Each row is where one point has got to under a steady rotation. How many ticks took it there?
The counts run from 0 to 661.
[ -9   1   1   9   1  15  12   1   8  16  12   0   2   2   6 -19  -4   7
   7   5  -1   4  -5  -3  -8   2  11  -1   2  -9   6   6  -6  -9   5 -11
   9  -2  -4  -6  17  16]	325
[ -8 -18  11  -4 -15  12   9   9  -2  -4   3   0  14  -4  15  -6   0   3
   2  -2   0   3   4   7  -8  15   6   6 -12  -2  -4  15   3   2   6  -5
   6   9  20   8   1   4]	541
[ -6   0   6  11   5   5  -2   5 -26   1 -17  -6  -4 -13   9  14   2  -1
   5  12  -9   9   7   6  -2  17   4   2  -4  11  -2   9  -9   3   1  -5
 -10  -2  -2  -6  -8   0]	217
[  2  -9  -7  12   7  -2   3  -2  15  10  -6  -3  -5  -9  -2   2  18 -10
   3  14  -5   0  13   9   3   1  22  -2  16   0  14  -5  -3  -2  -4   6
  -8   2   2   5  -2  -3]	459
[-10  -8   5  -2 -12  -3  10  -1 -17  -4  -9   0  10 -21  -1  -4  10   2
   8   7   9  10  -1   5  -4   4  10  12   0  -2   7  10 -12   6  11  -8
   9  -9  13   4   4   6]	88
[  4  -7  -6   5   2   7   5  11  25  -7  -2  -8   4  13   4  -1  -4  -6
   4  -3   0 -10   2   3   9 -11   6  -5   7  -8   4  -2  -5   0 -11  11
 -10  -1  -9 -19  -6   7]	398
[ -4  -2 -16   8   1  -7   5   5  19  19  17   3  -9   5   2 -11   1   1
   7 -17   8   0   2   1  -4  10   4   0   7  15   3   9   3  -7  -7  -3
   1  12   9   3   4  17]	268
[ -2   2  13   3  -1   7   7 -14  18   2   9   7   6  10   7  -4  -3   8
   4  -1   8  -3 -11  21  11  15  -2   1  -5  -1   1  -1 -14 -12   6  -2
  15   3  10   8  13   1]	127
[  4   8  -3   4  -4  -2   7   1  12   2  14 -11   9   3  21  -5  -3   6
   2 -10   6   2 -10 -19  -1  17  -4   8 -13  10 -10 -11  -7   1   3  -4
   2  13   8   7   3   8]	492
[ -1  -3   2 -11  -5  -6 -14  -2   3   4  -3   8  -2   4  14   5  -2  14
   7   6  20   9 -17   6 -10  17  -2  12  -2   6   1   0   0 -12   2  -8
  18  -3 -20  11   2   6]	659
[  0  -2   8  -2 -12  -6 -20  16  10   0   9   5  -4  14  -9   1   4  -3
  -4  -6   3   0  -2  -3   0 -14   8   6   4   2   8  -9   5  -5  -3   6
  -1   0 -15  -7 -15 -10]	341
[ -3   8  -2   2 -13 -13  -6   5  12  14  14   9 -13   5   5  -7   7  12
  -3   7  -5   7  -1  -3   5  -3  10   1  12  -1   1 -13   7  -5   4  -6
  -1   5 -18  11 -10   4]	139
[ -1  15  -1   1  -3  -2   1  10  -3  -9  -6  -1  -5   2  12   8 -11  -1
   1 -14  -4   5  -2   8   2  22  -9  -1   2  18  -5   1 -14   0  -7   7
 -13   5   2  -7 -15  -2]	640
[  7   7   4  -1  -1  -5 -16   1   3 -11   2  -3  -3  16  -3  12  11  12
  -2  -3   3   7   3  -6  22  -8   8   2  -2  -7  -2 -12  -6   4  -1  -2
   3   2 -19  -4 -15 -11]	288
[ -2   9  -4 -14  -7 -11  -6  -1  13   1  10   3   3   2  -3  -4  14 -17
  -4  -7  -3   5   8  -9   2  -7  15   1   6   5  13  17  -1  -1   3  15
 -13  -2   0  -2   9   9]	238
[  0 -13   4   2  -8   9 -17 -16  -2  -7  -5  -2  13  -9  -9   4   2  -8
  -4   1   7 -12   1  -3   0  -1  -8  -3   1   3   9  21  -9  -1   5   5
   3  -4   9  -5  11   2]	502
[ -3 -20  -1  -2  -2  -5 -23  -1   7   3   7   7   3  -4 -13  -7  -6   6
   0 -10  15   0  -1   7   2  -4  -7   5  -1   9   0   9  -3  -2  -2  -8
  17  -4   7 -12  -6   7]	369
[ -7  11   2   1   2 -10   3 -10 -12   4 -11   3  -2   0   9  -9  10 -12
   8 -12  -9  -2   0   9  13   7  -1  -9  12   8   4   5  -6  13  -2   1
 -12  20   0   4   6  12]	507
[ -1 -11   8   3   4  -6 -13 -16  -4  -3  -4  -6   3  -3 -18  -1  15  -6
   4  -9   5   2   7   5  22  -7  11  -4   7   9   6   0  -8   8   2   1
  -4   8   7  -2   2  -2]	608
[ -4  13   4   9  -3   9  -7   7   2  -1   6   2  -4   0 -13   3   2  -1
  -3  -1  -7 -11  -3  -6   4 -10   6  -3   2  -7  11  -9  -1 -11  -7  -4
 -16 -10  -6  -6   0 -18]	151
[  0 -17   1   2   4   4  -2   5   1   1   1   2 -12  -8 -11  15   9   8
  -1   2   4   2  12   5  -5  -6  15  12   1  -2   0  15   5   2  -2  -7
  12  -8  26   6   0  -9]	220
[  4   3   4  10 -10  -4  -3   4   6  -1 -10   1   9 -17   8   0  -8  11
 -10  11  -9 -10  -1   5   3   8 -12  -3  -2   8   2  -6 -10  -6  -2   2
   1   1   3  12 -22 -12]	301
[  4  13  -7  -6  -5 -10  10  -4  19  -6  -3   6   0   7  -8   8   7   8
   6  -5  16  -5  -4   9  10  -8  14   2   6  -2  19   6 -10   0   6   0
  -8  -3 -17   3   3   7]	234
[  0  12   3  -8  -6   1 -10   5  12  -3   5  -6 -14  21  16  10   2   4
   2  -5   3   7  -4 -15   0   5   0   5   1 -13  -3   3  -2   2   6   0
   1  -2 -16  -7   1  10]	584
[  5  14   2   4  -1  -1  10   4  22   4   1  -4  19  -6   5  -4   4   0
  -4  13  -7   4   4  -4   7 -13  15  -4   1 -11  11 -11 -14  -6   3  14
  -6   0  11  -3   5  -4]	622
[ -6   3   2   0 -14  -4 -22   6   9   0 -15   3   2   5  10 -12 -20   0
   4  -1   2  -7 -10   5   0  -3 -16 -12   6   6  -1   7 -10 -11   5   0
   6  -4   0 -14 -10   8]	77
[ -1  -3   3 -16 -13   9   6   9   9   0   9  -3   8   3  19   1  -4  -7
   6  -7   7   8  -2 -11 -14  14   4  14   2   5 -11 -16   8   3  -1   4
  -8   3   0   4  10  10]	439
[ -4  -3   7  -9  -7  -1   7  -6  -6 -10   7  -2  13   9   4  -3   1   0
   5 -12  10  11  -2  -3   7  15   2   6 -13  -3   0  12 -19   5  12  -6
  11   9  -4  -4  -3  11]	290
[  1   6  -2   0   7   5  -5  -7   8   7  -1  -4  -3   5  11  -1   7 -14
   5   7 -12  -7 -12   4  14   7   6  -4   3 -10   6 -16   6   0 -15   8
 -18  12 -12   7   7 -16]	257
[  0  15 -11   2  -3  -1   0   4   8   9 -11   0  -5   8  14  15  -2  10
   9  -1  10   5 -12   5   8  16   3   3  -1  12  -1 -13   4  -2 -15  -6
 -10   2 -21   6   2   0]	363
[ -5  13  -2  -8  -6  11   1   4   3  11  -8  11   1  -1  -7  -5   4  -5
  12  -1   0  -9  -8  14   6 -15   9  -8   4  -2  15   1   6  -3  -8  -8
 -18  -9  -5  -8  15  -3]	177
[  0  12  -4 -14 -13 -10  -6   7  15 -11  -7   6   3   1   8  -8  -3  -5
  -1  -1   6  -5 -11   2   0   1  -3  -6   2  -6  11   7 -14  -4   5  14
  -3 -10 -19  -7  -9   4]	530
[ -5  11   4   7 -14  -6  -2   1   7  -1  -6   4 -16   7  18   2  -2  15
   0   5 -10  -5  -5   2  -2   8   3  -1  11  -1   5 -12  11   3   0  -2
 -12  15 -17  12 -10  -1]	112
[ 11  -5  -2  -4  19  11  -3 -11   3   5  12  -3  -2 -13 -14  -1   0   6
  -1   5   5   5  -8   3  13   8 -18  -3  -6   5 -17 -15 -10  -1  -7  -8
  15  -1   8  10  11   1]	228
[ -4   5   0 -11  -6  -6 -15  14  11   4  -5  -4  -5  -1   8   6  10  -6
  -2  12  -1  10   2 -15  -4 -12  11   9   9 -13   5 -12  -1  -7   1   1
  -1 -12  -4  -6  -5  -3]	90
[  7  -8   1   2 -11   1 -16   6  -1 -14  -9  -6  -1  -2   8   8   3   9
  -3   0   0   1   8 -12  13  -9 -12   6   0  -2 -12 -21  14  17  -4   1
   6   4 -10   7 -13  -2]	11
[  2   0  -9   8   1  13   5   4   6  -3 -10  -4  -9  -5  -3  13  -3   5
   8  -6   6 -10   6   3  17 -15  -7  -1   8   1  -3 -12  11   8 -15   0
 -17  -7   3  -3   8   1]	600
[-10  14   8  -7  -6 -11 -22  -1  -1   9  -4  -2   4  19  21   1  -3   0
   7  -7  -2  12  -5  -7   5   1  -2  -3   3   2   0  -8  -8  -3  10  -4
  -1  13 -11  -9   3   7]	610
[  1   1   0  -5  -2  10  -3   6  12   6   5   8  -5  11  17  -2  -9   8
   5  -6  -3 -12  -9  -2 -11  16 -12   1 -13  -1   3   3  16  -8 -11  -8
  -2  -2  -9   9  10   1]	496
[ -1  10   0   2  -8   3  -5  -8  22   1   7   2  -5  13   1 -10 -16   4
  -2  -9   3  -5  -8  -3  -1   0  -8  -6  15   0   2   1  -5 -11   1   1
   7   5   5 -10   9  12]	78
[  5  11  -5  -4   4  -9 -12   5 -19   2   7  -4   2 -19 -14   1  10  -2
   4 -15  -3  -6   0 -15   4  -5  -1   1 -13   8  -4   2  -7   6  -6 -10
 -12   2   1  13  -7  -8]	388
